In the rows, 128 means zero.
Each path below is one point turned by a fixed rotation once a step. After each direction that follows a path, write how fast that rotation turns it, in degrees per step (0 if it stays still).
Each turn is a multiple of 5 degrees from 10 to 175, or 0.
Each row of a path follows its step; steps can be skipped.
Path 1:
step 1: [131 134 128 126 123 116 118 137 124 130 134 127 129 128 122 138 133 129
 130 127 122 133 121 140 132 117 124 120 125 140 123 120 123 122 137 130
 137 127 135 129 136 134 129 123 127 132 126 125 123 133 126 143 115 127
 123 127 131]
step 8: [128 120 134 129 129 122 123 125 137 130 131 119 130 130 139 130 126 127
 128 119 120 129 126 125 138 120 119 147 130 123 135 118 125 131 128 128
 127 118 122 123 132 124 125 117 125 122 126 133 125 131 127 141 124 138
 128 127 119]
step 10: [130 124 127 131 127 114 121 130 129 139 124 132 138 118 123 132 133 120
 130 127 124 131 125 140 126 120 127 126 132 121 128 129 125 131 130 127
 137 128 124 134 119 131 134 126 125 129 125 137 119 118 112 140 130 126
 125 116 125]
step 14: [138 125 129 118 116 124 119 130 134 132 122 124 137 129 133 133 133 133
 134 129 128 132 119 145 128 134 127 128 120 130 132 112 123 125 126 122
 129 137 131 123 135 126 129 132 126 135 123 129 128 131 129 139 112 127
 129 129 129]
step 16: [135 131 129 138 123 124 115 125 127 117 131 129 134 131 119 127 124 127
 137 121 123 144 130 129 129 136 119 134 129 120 136 117 128 130 131 126
 132 119 127 128 131 132 130 114 125 127 130 132 125 126 124 128 125 131
 112 135 121]
step 20: [137 133 135 124 119 114 121 127 128 123 136 125 126 132 126 129 127 120
 117 125 136 120 129 127 136 134 122 121 118 131 142 125 130 134 139 132
 125 132 130 128 119 134 123 122 131 135 129 136 131 126 130 144 125 127
 125 125 124]
step 23: [130 125 123 131 128 120 123 122 133 142 136 124 133 126 131 130 126 120
 133 119 130 130 137 147 122 135 127 136 126 120 130 124 120 119 126 120
 125 132 126 129 116 127 129 124 133 133 125 131 120 128 122 135 123 126
 132 113 127]
step 25: [142 126 134 131 126 119 127 126 126 127 135 129 125 121 130 120 126 128
 136 132 124 133 123 120 127 133 122 129 138 124 136 111 133 132 128 129
 126 127 134 129 117 132 124 132 131 124 124 129 123 133 129 144 138 132
 121 120 115]
step 26: [120 119 140 126 131 114 120 127 129 135 127 125 128 140 126 133 124 132
 133 122 135 127 119 128 136 120 123 130 131 125 126 123 125 128 133 130
 133 126 125 129 136 131 131 124 131 128 138 130 113 129 127 142 126 137
 134 122 117]
Speeds:
[125 128 130 127 127 131 129 128 128 128 128 127 128 128 128 128 125 129
 129 125 127 127 128 129 130 127 126 132 129 129 130 128 125 126 130 128
 126 127 125 129 130 130 128 127 130 130 129 129 125 125 127 126 131 127
 126 127 129] -> 140
[125 126 127 128 127 127 131 129 129 128 131 129 126 125 129 127 126 127
 128 126 129 128 126 128 130 126 129 128 128 128 127 128 130 126 127 128
 128 130 127 126 125 126 129 128 128 125 128 128 126 131 127 129 130 129
 130 125 122] -> 20
[129 128 129 132 128 129 128 130 128 125 127 128 125 128 126 126 128 126
 125 131 127 127 128 127 128 131 131 129 128 129 128 126 132 129 131 130
 127 128 129 130 128 130 129 127 129 128 129 131 126 130 126 127 126 127
 125 126 126] -> 80
[129 128 127 124 129 128 127 129 124 126 127 124 127 125 130 130 129 128
 128 128 128 128 127 126 128 129 130 128 128 125 128 131 128 126 129 124
 128 129 128 129 129 131 129 129 131 127 125 129 129 130 129 131 130 125
 126 129 127] -> 140
[127 127 127 129 127 131 126 127 127 128 127 127 126 129 130 129 124 129
 132 131 128 127 128 133 127 132 128 128 126 125 129 125 129 126 126 129
 127 128 128 128 128 125 127 128 129 128 129 129 129 130 130 127 130 127
 129 127 127] -> 40
[129 125 129 126 128 128 129 127 130 126 129 126 129 126 128 131 129 129
 124 131 125 128 128 128 127 127 126 132 127 129 130 129 127 128 125 129
 127 128 132 128 129 128 126 130 130 127 130 131 128 129 129 125 126 128
 129 127 128] -> 115
Path 2:
step 0: [130 123 132 128 135 134 132 127 110 131 130 130 110 125 129 125 121 123
 133 133 127 131 129 125 136 121 125 135 120 126 136 128 132 135 113 129
 125 130 125 127 113 137 132 117 138 126 130 130 123 127 132 125 123 126
 123 127 125]
step 7: [135 132 119 135 118 129 120 133 117 126 125 126 129 126 128 131 139 125
 127 127 123 133 134 122 140 126 130 132 124 131 137 121 135 118 116 128
 134 138 122 130 124 135 122 130 124 121 112 131 135 120 127 136 128 128
 123 123 136]
step 9: [120 125 115 123 130 128 130 134 115 129 125 133 113 125 132 127 139 126
 139 135 128 130 135 125 125 127 134 131 126 123 136 138 121 125 117 123
 133 131 133 131 121 128 119 123 128 134 121 133 127 130 138 121 126 126
 129 142 132]
step 10: [130 125 132 121 132 127 130 134 124 121 136 120 119 138 138 130 129 140
 133 124 134 122 125 131 123 117 132 132 130 130 150 136 128 134 116 116
 128 123 132 126 131 129 119 132 125 130 127 133 127 125 134 126 131 123
 120 135 124]
step 12: [125 123 130 135 131 129 126 128 129 134 136 130 125 128 128 137 126 133
 125 142 130 134 131 128 130 109 134 134 131 137 139 124 126 133 120 119
 120 138 130 122 118 134 126 133 132 122 134 130 137 121 129 136 135 133
 133 117 131]
step 17: [124 128 133 137 124 129 129 128 112 124 118 134 117 127 133 133 131 123
 126 138 128 137 124 134 125 128 120 128 127 128 141 134 130 132 123 133
 127 127 121 118 127 145 130 120 131 130 127 136 127 124 141 134 130 133
 130 135 131]
step 18: [119 131 126 136 126 125 115 133 117 120 136 120 115 130 133 128 140 130
 124 131 125 132 127 122 120 135 122 139 131 133 140 131 127 122 117 124
 126 130 126 126 122 126 126 138 130 125 118 132 132 126 131 139 135 129
 131 136 130]
step 19: [129 115 127 135 124 118 129 131 128 125 128 117 111 130 128 126 133 132
 123 132 130 123 135 118 129 132 128 129 124 136 138 126 133 122 110 126
 128 123 122 132 135 138 125 127 128 123 136 124 132 123 138 129 122 119
 121 128 126]
step 20: [130 113 122 124 129 121 124 130 126 135 130 133 120 119 129 131 137 127
 131 136 131 133 134 115 121 113 133 133 138 128 131 125 131 117 119 125
 125 129 132 136 122 131 122 125 134 127 122 137 135 130 128 125 128 119
 120 127 121]
Speeds:
[130 127 126 129 127 127 129 126 130 127 129 126 131 127 128 129 127 129
 128 128 128 129 128 127 129 124 130 126 127 128 126 130 129 125 126 131
 125 127 129 130 130 132 128 131 125 125 125 128 126 127 130 128 127 129
 128 126 126] -> 85
[127 128 123 127 126 130 128 126 128 127 129 127 130 128 130 131 131 129
 128 129 126 129 127 130 127 127 129 131 130 129 129 130 128 130 131 126
 131 129 125 128 126 124 125 129 127 124 128 130 129 128 129 128 127 130
 128 127 126] -> 130
[126 125 129 129 126 131 128 127 130 127 129 127 127 130 126 128 127 127
 130 130 126 126 130 126 125 132 125 130 126 129 127 129 125 127 130 129
 128 131 129 130 128 129 125 130 126 129 126 127 130 125 130 126 128 129
 129 126 129] -> 70
